Rotation paths and how fast each direction turns (degrees each step)
Each turn is a multiple of 5 degrees from 10 to 175, or 0.
Each row of a path follows its step; steps can be skipped.
path 1
step 1: [ 12  -1  -4  -2   5   1  -2  -6  -2  -2  -6  -8   0 -21  -8  -8  10  -4
   6   7  -2  -8 -10  13  -1  -4  20  -7   2  -5   6  -2   2  -6  15   3
  14  10 -22 -21  16 -10  -5  -4  -2 -17  19   2  -4  -1   1 -11]
step 2: [  9   2   9   5   4  -9   4  -1   8   5   3 -17   4  18 -13  -8   7  -9
   0  -7 -22   1  -5   2 -10  -1   9   7  -7  -9   4  -3 -18   6   0   8
   1  11 -10  -8   2   1  21  -5   1  -7  23  -9   9  14   2 -14]
step 3: [ -1  11   7  -2  -7 -10  15  -8 -12   7  -1   1  15   2  -3   3   0  -9
  -2   1 -13  -1   6 -12  -9 -20   9   1   0  -8   0  14   6  -8  -2  17
  10 -16 -18 -12  -9 -10   9  12   0  18  11  -8   3   9  -4  -7]
step 7: [ 11   2  -9   9  -1  -2  -4   4   7  -2  16   4  -5   0  -9 -10  10  -9
  -8   2 -21   5   2  -5  -6   0  12   7  -8  -6  -7  -6 -15  12 -15  -4
   6  27   3  -7   5   9   1   5 -17  -9  21  -8 -12   4   0  -8]
step 8: [ 13   2  -8   5  -4 -11  19 -10  -8  13   8  16   7  -6  17  -1  -2   6
   1   1  -7   4   5  -9  -8 -12  10   8  -5  -2   5  -2 -10  -5  -2   8
  17   7 -17 -21   3  14   3   7  -4  19  15   3   6  -1  -2  -6]
step 10: [ -1  -9   6  -4  11 -11  22  13   9 -17   2   2  10  -3   1 -10  -1  -8
 -20  -9  -3  -1   3  -9   3  -6  28  -2   1   8  -8  -6 -13  -8  -2   6
   1 -13 -11   7   3 -11  14  -1   4  -5   3   1  15  -7  13   4]
step 11: [ -8  -7   5  15   5  -7  -7  -5   4  12  -2  14   6 -22  -7 -14  16 -14
 -15  -4   5 -15  -4   2 -11  -5   8   1  -2  -4  -8   5   5  -4  -8  -4
  -8 -18 -17  -9  -5  -8  13  -1  19  -9   0   3   1  -9  -6  -3]
step 12: [-12   1  -8   9   8  -5 -23  -1  -6  -7   8   5   5  -5 -13 -10  23 -12
 -12  -2 -17   9   7   1  -1  -9  14 -16  -4  -4  -8   2   0   8  -7   1
   2  17  -4  -4   9  -6  -3   1   5  -5  10 -19 -10  -2   9   5]
step 13: [ -4   7  -6   6   3  -6   6 -10  -9  -3  -4  16  -8   6   5 -12  20  12
   2  -3  -6  12  -5   6   2  -9   2  -2   0  -7  -6 -11  -6   7  -1  15
  17   1 -12 -16  12  13   1  -6  20  13  22  -2   0  -3   2 -14]
step 14: [ 11   4   3  -5  -1   6   6  -5 -18   3   6  -8 -19  -5   1 -17  14   4
  -5  -7 -22   4  -8   4 -12 -16 -10 -17 -12   0   2  -6 -14  -2   8   5
   9 -11  -5 -13  -9  -7  -1   1 -13  -2   9   4  -5  14  -9  -7]
step 15: [  7  11  -2  -3   7   0  21  13   2 -14   3   4  -5  13   3 -10   6  -3
   4 -15 -14  -5   1 -10  -3  -7  32  -3  -7  15  -2 -10   3 -10   1  12
  10  -6   4   4  -8  -7  13  12 -10  -4  12   5   0   5  -8  -2]
[-1 -3 -7  0  4  4 -4 -1  2 -3  2 -1  5 -1  1  3  0 -2 -1  1 -5  0  1  1
 -4 -2 -2  0  5  0  0 -2  1  5  2 -4  1 -5  0  1  4  6 -3  0  4 -2  4  4
 -2  0 -2 -3] -> 60
[ 1 -1 -3 -1  1  4 -2 -1  0  4  2 -1 -1 -2 -3 -3 -4 -4  0 -4  0 -1 -9  5
  0  2 -5  2 -6 -1  1  0  3  0 -2 -4  1 -2 -2 -3  3 -4  1 -2  0  4  0  3
 -3  2  3  4] -> 145
[-4 -1  1  0  1  1 -2 -1 -2 -1 -4  0  0  4 -2 -5  6  0 -4  2 -2  3 -1 -2
  3  0 -5  0  1 -7 -4  2  3  6 -1  6  0 -3  2  1  2 -4  0  4  4  3 -4  2
  2  1 -1  2] -> 45
[-1 -1 -4 -5  0  2  3  0 -6 -4 -2  1  6 -1  3 -3 -4  1 -1  1 -1 -3  4  0
  1 -1  5 -4  0 -3  0  3  3 -3 -1 -1  5  1 -2  4  5 -4 -4  1 -4  4  1 -3
  1  0  3  3] -> 155
[ 1  0 -3  0  7 -4  7  2  0 -5 -1 -1  0  7  2  1 -1 -3 -4 -4 -1  4  3  3
  3  5  0  1 -1  2  0  0  3  2 -1  0 -4  4 -1  0 -1  4  4  1  2  1  1  0
 -5  3  4  2] -> 140
[ 0 -3 -1  2  1  2  5  2  0  1 -1  1 -3  0 -3 -5 -1 -4  0  1 -2 -2  3  0
  8  4  2  0  0  0  4  1 -2  2  7 -4 -1 -3  2  0 -1 -6 -1 -2  1 -4  2  4
  3  2 -4 -3] -> 80
